Families of rows that turns and mirrors carry onto each other, the same ones carrying the whole set onto itself: the rest of each named row's family, in list order
9 families of 3 rows
q_731: [ -4  -4  -1   2   5   5  -8 -10  12 -15   4  -6   8   9  -1 -15  -5 -13]
q_166: [-12 -10  -4  14   3   9  -2 -12  -3 -14  13 -16  -5 -18  -3 -23 -21  -8]
q_616: [ -8 -14  -8  10   4  12  -6  -6  -9 -12  13 -15  -5 -17  -3  -9  -6   0]
q_468: [-15 -17  -5  11  -2   4  -2  -8  -6 -14   1 -22  -7 -15  -9  -8 -10 -19]
q_740: [-14  -3  11  13   7  14  -8  -8  -1 -18  -4 -12   4  -6  -7  -1   0 -17]
q_759: [ -8   3  -2  10  10   7   4  -4   1 -19  13 -12   7 -14   0 -20 -16  -5]
q_447: [-20  -2  -5  10   9  14  -6  -5   4   2   2 -10  -1  -2   3 -18 -18   0]
q_862: [-11  -1  -3   6   6   0   5   2  -1 -20   1 -19   7 -10  -4  -5  -3 -15]
q_966: [-21  -9  -1  10   2  -1  -2 -14   4   5  -1 -22   1  -2   0 -12 -13 -14]
q_630: [-10   4  -5  17   4   0   4 -11  13 -12   7 -10  12  -8   5  -6  -1 -13]
q_281: [  0 -15  -7   8   1  16   5  -5   6 -16  -2 -11   4 -11  -7   0 -10 -19]
q_23: [-17  -5  -6  11   8  17  -6  -7   5   3   1  -8  -1  -2   2 -16 -19  -2]
q_568: [-12  -8   9  13   5  18  -8 -12   1 -17  -5 -10   1  -7  -8   0  -3 -18]
q_126: [-20  -5  -6  22  -2  -4  -3 -18   5  -8   8 -18  -2 -12   2 -11  -4 -15]
q_885: [ -6 -12  -9  21  -3  11   1 -21  15  -6   6  -8   2 -11   1  -5  -9 -17]
q_542: [ -2   5   0  12   1  12  -4   0  11 -14   1 -27  11 -10  -4 -13  -2  -8]
q_46: [-17  -1  -5  10  10  16  -5  -5   7   1   1  -7   2  -1   3 -16 -18  -1]
q_291: [  3 -10  -3  15  -4  22  -6  -9  13  -9   0 -24   3 -13  -7 -12  -9 -12]
q_950: [ -6  -6  -6   7   8  10  -3  -1  -6 -16  13 -13   3 -15   0  -7  -3   2]
q_618: [-10 -13  -3   9   1  11   1 -16  13   6  -4 -13   6   0   0  -6 -16 -15]
q_317: [-14   0   0   6   6   1   3  -9  11   2  -2 -15  13   2   3  -8 -11 -12]
q_597: [-16  -8  10  14   5  14 -10 -12  -3 -16  -4 -14  -1  -8  -9  -2  -2 -18]
q_494: [-15  -7  -1   5   2  -3 -13 -13   4 -13   5 -15  -1   6  -2 -22  -5 -13]
q_981: [  0 -14  -9   8   5  18  -3  -5  -2 -13  12  -9   1 -15  -2  -4  -7   0]
q_919: [  0  -9  -5  12   5  18   3 -11   6 -16  11  -6   3 -15  -2 -16 -22  -8]
q_683: [ -6 -17  -3   6  -2   9 -12 -18   9 -10   3  -8  -3   5  -3 -17 -11 -17]
q_250: [-10  -5  -1  16  -5   9 -10  -7   4  -9   3 -33  -2 -15  -7 -18  -5 -10]

Which other rows belong to the same family as q_862? q_468, q_281
Which other rows belong to the same family as q_46? q_447, q_23
Which other rows belong to the same family as q_494? q_731, q_683
Which other rows belong to the same family as q_250? q_542, q_291
Which other rows belong to the same family as q_630? q_126, q_885
Which other rows belong to the same family as q_317? q_966, q_618
Which other rows belong to the same family as q_597? q_740, q_568

Families of rows that turns and mirrors carry onto each other, the same ones carrying the whole set onto itself: the rest of each named row's family, in list order
4 families of 8 rows
q_936: [  0 -12  -1  -2  -9  -8  -8   5  -3]
q_602: [ 4  6 -1  0 14  7 -1 -6  2]
q_621: [-3  8  0  7  9  0  8 -1  2]
q_942: [  3 -10  -7  -6  -6  -9 -11  -1   3]
q_309: [ -3 -10  -1  -6  -8 -12  -1   6   4]
q_687: [ 0  5  3 -2 13  4  8 -3  3]
q_198: [  2 -14  -2  -7  -2  -6 -12   1   3]
q_178: [  0 -12  -5  -8  -5  -6 -11  -3   3]
q_600: [  3 -12  -3  -6  -7  -7 -10  -1  -1]
q_376: [ -2 -11  -5   0  -8  -7 -10   4   1]
q_200: [ -1 -14  -1  -2  -4  -7 -11   7   2]
q_636: [ 1  6 -4  1 10  9  3 -7  2]
q_517: [ 0  7 -4  8  8  8  1 -2  0]
q_33: [  1 -13   0 -12  -6  -8  -5  -1   1]
q_270: [ 1  4  2 -1 12  4  8 -7  2]
q_520: [ -2 -12   2  -7  -8  -9  -2   4  -1]
q_390: [  0 -10  -2 -12  -5 -11  -3  -1   5]
q_684: [-2  4  4  6 10  3 10  0  0]
q_715: [-1  8  0  1 12  0  8 -7  4]
q_449: [ -3 -14   3  -6  -4  -9  -4   8   3]
q_727: [ 2  6 -1  8 11  6 -2  1 -1]
q_728: [ 0  8 -4 10 10  2  1 -3  1]
q_96: [ -1 -14   1 -11  -2  -8  -6   2   5]
q_283: [ -1  -9  -5   0  -8 -10  -9   6   1]
q_805: [-3  6  0  6  7  7  8  1  1]
q_576: [ 4  4 -2  4 12  6  1 -9  0]
q_243: [ -3 -12  -1 -12  -6  -8  -3  -1   5]
q_850: [-2  6  4  6 10  4  7  3  0]
q_235: [ -6 -12   0  -5  -8  -9  -2   6   3]
q_70: [-2  6  0 -1  9  7  9 -5  3]
q_104: [ 2  8 -4  4 12  2  1 -8  2]
q_213: [ 1  5 -1 11  9  6  1 -1 -3]

Which other rows belong to the same family as q_33? q_936, q_600, q_636, q_517, q_520, q_805, q_70
Which other rows belong to the same family as q_942? q_602, q_309, q_687, q_390, q_727, q_283, q_850
Which other rows belong to the same family as q_449? q_621, q_198, q_200, q_715, q_728, q_96, q_104

